Here is a table of points, one per row:
[-2.951  0.344 -0.409 -0.091  1.245 -0.048  0.018 -0.089  0.867  0.693 -0.849  0.495  1.231 -0.343  0.578  0.845  1.079
  1.075 -0.134 -1.663 -0.455  0.459  0.318 -0.758]
[ 1.105 -0.564 -1.308  1.395 -0.914 -0.422 -0.951  2.442  0.004  0.188  2.216 -1.247  0.389  0.227 -0.972 -0.273 -0.093
  0.119 -0.863 -1.998  0.486 -1.240 -0.432  1.005]
[ 0.717 -1.486 -0.427 -1.047  0.905  0.841  0.777 -1.286  1.781 -2.444 -0.524  0.121 -0.903  0.248 -0.696  0.088  0.329
  0.719 -1.699  0.254 -0.084 -0.927  0.837 -1.220]
[-0.988 -0.033 -0.689 -1.801 -0.889  0.672  0.006  0.756 -0.809  1.594 -0.276  0.671 -0.725 -1.051  0.393  2.314 -0.948
  0.502 -0.442 -0.351 -0.247  0.259 -0.788  2.506]
[-0.028  0.177 -0.629  1.347  0.163 -1.184  0.208 -2.125  0.318  2.300  0.707  0.588  1.368 -0.031 -0.284 -0.026  0.436
  0.663  1.547  0.051 -0.237 -1.599  0.489 -0.434]
[ 0.091  1.028 -0.744  0.662 -1.663  1.502 -2.453 -0.777  0.590 -0.457  1.917  0.447 -0.993 -0.164 -1.476 -0.099 -0.297
 -1.020  0.530  1.177  0.736 -0.224  0.780 -0.431]
[ 2.324  1.645  0.418  0.219 -0.916 -1.756  0.917 -1.353 -0.681  0.178  0.352  0.052  0.078 -0.116  1.486 -0.716 -0.672
  1.859 -0.931  0.335 -0.323 -0.873  0.278  1.082]
[ 0.837 -1.184  0.518  0.694 -0.200  2.567  0.776  1.016  2.535  1.497 -0.921  1.224  0.857  0.284 -0.593 -0.406  0.084
  1.324 -0.286 -0.704 -0.671  1.155  1.365  1.053]
[-0.764 -0.273 -1.722 -0.500  0.978  0.477  0.384 -1.408 -0.417 -1.414  0.810 -0.635 -1.082 -0.466 -1.520  0.338 -0.314
  0.049 -0.699 -0.843  0.617  0.785  0.104  1.290]
[-1.679  0.409  0.318  0.162  0.652  0.419  0.735 -1.403  0.852 -0.283  1.856 -0.167 -0.554  2.138  1.396 -0.481 -1.556
  0.571  0.356 -1.496  0.099  0.654 -1.572 -0.508]
[-0.387  0.415 -1.514 -0.877 -0.046 -0.384  0.036  0.716 -0.491 -0.030 -0.586 -1.412 -0.283  0.114  1.469 -1.274 -0.669
 -1.717 -0.116  2.198  0.529 -0.173  1.051  1.615]
[-0.387 -0.742 -0.059 -1.410 -0.076  0.142 -0.049  0.016  0.500 -0.444 -0.018 -0.299  2.462  0.425 -0.336  0.537  0.791
  0.477  2.192  0.379  0.153  0.972  0.068 -0.132]
[-0.688  1.383 -0.032  1.022  1.281 -0.144  0.661  0.666 -1.520  0.566  1.299 -0.533  2.361  0.061  0.111 -1.259 -0.292
 -1.563 -2.741  1.098 -0.280 -0.295 -0.063 -1.146]
[ 0.203  0.386  0.720 -0.867 -0.130  0.722 -0.855  0.993 -0.400  0.003 -0.541 -0.210  0.626  1.146  0.914  0.711 -1.850
  0.886  0.150  1.074  0.175  0.702  0.817 -2.135]
[-0.982 -0.005  1.070 -0.223 -0.115 -0.494  1.357 -1.069 -0.722 -0.437 -1.298  0.632 -0.640 -0.196 -1.605 -0.898 -0.306
 -1.220 -0.416  1.122 -1.988  0.854  1.264 -0.322]
[ 1.116  1.965  0.278 -1.405  1.111  0.903 -2.204  0.673 -0.862  0.503 -0.718 -1.527 -0.101 -0.207  1.796 -1.067  2.869
  0.113 -0.369 -0.549 -0.576 -0.501  0.516 -0.058]
[-0.562  0.278  0.985  0.378 -0.372 -0.222  0.938 -0.108  0.778 -0.865  1.424 -0.341 -0.298 -2.145 -0.512  0.279  2.098
 -0.469 -0.746  0.260 -1.490 -0.052 -1.288 -0.600]
[ 0.180  0.454 -0.251  0.647  1.596 -0.178 -1.600  0.148 -0.373  1.376 -2.494  0.992 -1.375  1.969 -0.833 -0.907 -0.224
 -1.140  0.033 -1.176  1.403 -2.142 -1.161  0.390]
[ 0.811  0.030  0.258 -0.828 -0.259 -1.379  1.295  2.476 -1.658 -0.765  0.253  1.745 -0.476 -0.132 -0.278 -0.654 -0.217
  1.112 -0.427  0.069  0.768  1.151  0.103 -0.475]
[ 0.719 -2.102 -0.824 -0.237 -0.771 -0.572 -0.098  0.243  0.982  0.181 -0.674  0.260  0.058 -0.500  1.191 -0.898  0.324
 -0.991  0.608 -0.944  0.416  1.091 -3.231 -1.297]
[-0.557 -2.575  1.376 -0.545 -0.268 -2.131 -0.258 -1.449  0.430  0.318 -0.131 -0.914  0.260  0.471 -1.143  0.234 -0.354
  0.775 -0.958  0.862  0.218 -0.418  0.839 -0.475]
[-0.381 -0.538  0.080  2.135  2.023 -1.372 -1.317  0.196 -0.767 -1.318 -0.601  0.575 -0.174 -0.385 -0.342  1.095  0.315
  0.703  0.554  0.155 -1.238  0.844  0.846  0.841]
[ 0.123  1.612 -0.556 -1.132 -0.768 -0.120  0.027 -0.223  0.599  0.588 -1.169  0.037  0.457  1.328 -0.831  0.111 -0.056
  1.106  0.807  0.906 -0.058 -0.808 -0.848  1.595]
[-1.620 -0.707  0.925  0.394 -1.207  0.100 -0.286  1.016  0.091 -1.013 -0.039 -1.263  0.003  1.167  1.543 -0.446 -0.242
  0.881  0.991 -0.134 -1.413 -2.130 -0.104 -0.626]
[ 0.816  1.142  0.142 -1.502  0.047 -1.791  0.080  1.564  1.708  0.433  0.337  0.081 -1.788  0.319 -0.547 -0.660  0.117
 -1.113  0.548  0.056 -2.188  1.041  1.451 -0.500]
[ 1.338 -0.079  1.258 -0.549 -0.055 -0.636 -1.635 -1.142 -0.822 -1.518 -0.632  0.995  0.781 -2.115  0.305 -0.212 -2.426
 -1.007  0.386 -1.898 -0.889 -0.162 -0.420 -0.592]
[ 1.004  0.684 -0.959  1.982 -0.460  0.301  1.261  0.239 -0.599 -0.220 -1.500 -2.297 -0.778 -0.377 -0.089  3.109 -1.137
 -1.045 -0.954 -0.061 -0.007  0.637  0.479 -0.966]
[ 1.759  0.241  1.579 -1.038  1.574  1.285  0.824  0.129 -2.134  0.647  1.251 -0.831  0.102  1.882 -0.990  0.516  1.269
 -0.329  0.602  0.905  0.888  0.948 -1.915  1.249]
[-0.427  0.630  0.398 -0.266 -2.376  0.916  1.089  0.836 -1.776 -0.396 -0.581  0.701 -0.896  0.076 -1.183  1.644  1.248
  0.157  0.253 -0.509  0.346 -0.612 -0.231 -0.397]
[-0.532  0.812  1.369  0.347 -2.039  0.118  1.093 -0.787  0.336 -0.770 -0.830 -1.551  0.188 -0.162 -0.304 -0.932  0.578
 -0.149  0.751 -2.344  1.528  1.007  0.924  0.391]
Along one direction, these points spread out more than along any other. How many in every 100 of the points above lie lower along it than each point below? Round to a whole number. More than half of the points above lie lower than the first one.
[ 0.255  0.108  0.486 -0.692  1.662 -1.002 -0.638  0.600  0.028  0.619  1.134  0.595  0.635 -1.300  0.755  1.218  0.544
  0.314 -0.274  0.965  2.088 -0.385 -0.048  0.424] 27
[ 0.957 -0.803 -2.649  0.396  0.493 -0.172  1.821 -0.652 -0.268 -1.586 -0.137  0.080  0.733 -0.208  0.459 -1.552  0.033
 -0.076  1.133  0.254  0.430 -0.555 -0.245  0.588] 47
[ 1.316  0.601  1.222  1.505  0.663  0.674  0.254  0.221  1.328 -0.041  0.118  1.229  0.014  0.895  1.074  1.099  0.130
 -1.451 -0.212  0.219 -0.855 -1.413 -1.019  1.529] 30
[-0.760 -1.852 -0.331  0.430 -0.628 -0.681 -1.175  0.486  0.825  0.131 -0.119 -0.066  0.691 -0.660 -1.023 -0.641 -1.369
 -0.311  0.249  0.298 -1.177  0.330  0.030 -1.064] 93
[-1.123 -0.135  0.412 -0.118  0.753 -0.059  0.531  0.275  1.398  0.019  0.855  2.166  0.405  0.404  0.882  0.714 -0.271
 -1.887  0.811 -0.106  1.260 -1.221  1.828 -0.938] 77
[-0.644 -1.966  0.376  0.694 -0.013  1.944 -0.462 -1.141 -1.959 -0.116 -0.186  1.103 -0.598 -0.656  1.540 -1.129  0.404
  0.114  0.174  0.547 -0.919 -0.066 -0.143  0.632] 50
[ 0.432 -1.186 -0.037 -0.536  0.324  0.577  0.467 -0.403 -0.585  2.427  0.692 -1.361 -0.842 -1.072  0.023  0.608 -0.040
 -0.014  0.089 -0.702  0.081 -0.111  0.136 -1.666] 47
[-0.121  0.766 -1.786  0.357 -1.877 -0.076 -1.667 -0.983  0.047  0.304 -0.654  0.709 -0.389  1.538  0.092  0.573  0.886
  0.422 -1.005  0.802  1.136  2.637  0.075 -0.262] 37
[-0.522  1.119  0.738  0.897  0.572  0.662  0.095  0.689  0.843 -0.447  0.260 -0.844 -0.805 -2.408 -0.452 -1.505 -0.200
  1.562  0.505  1.495  1.739  0.382 -1.089  0.810] 37
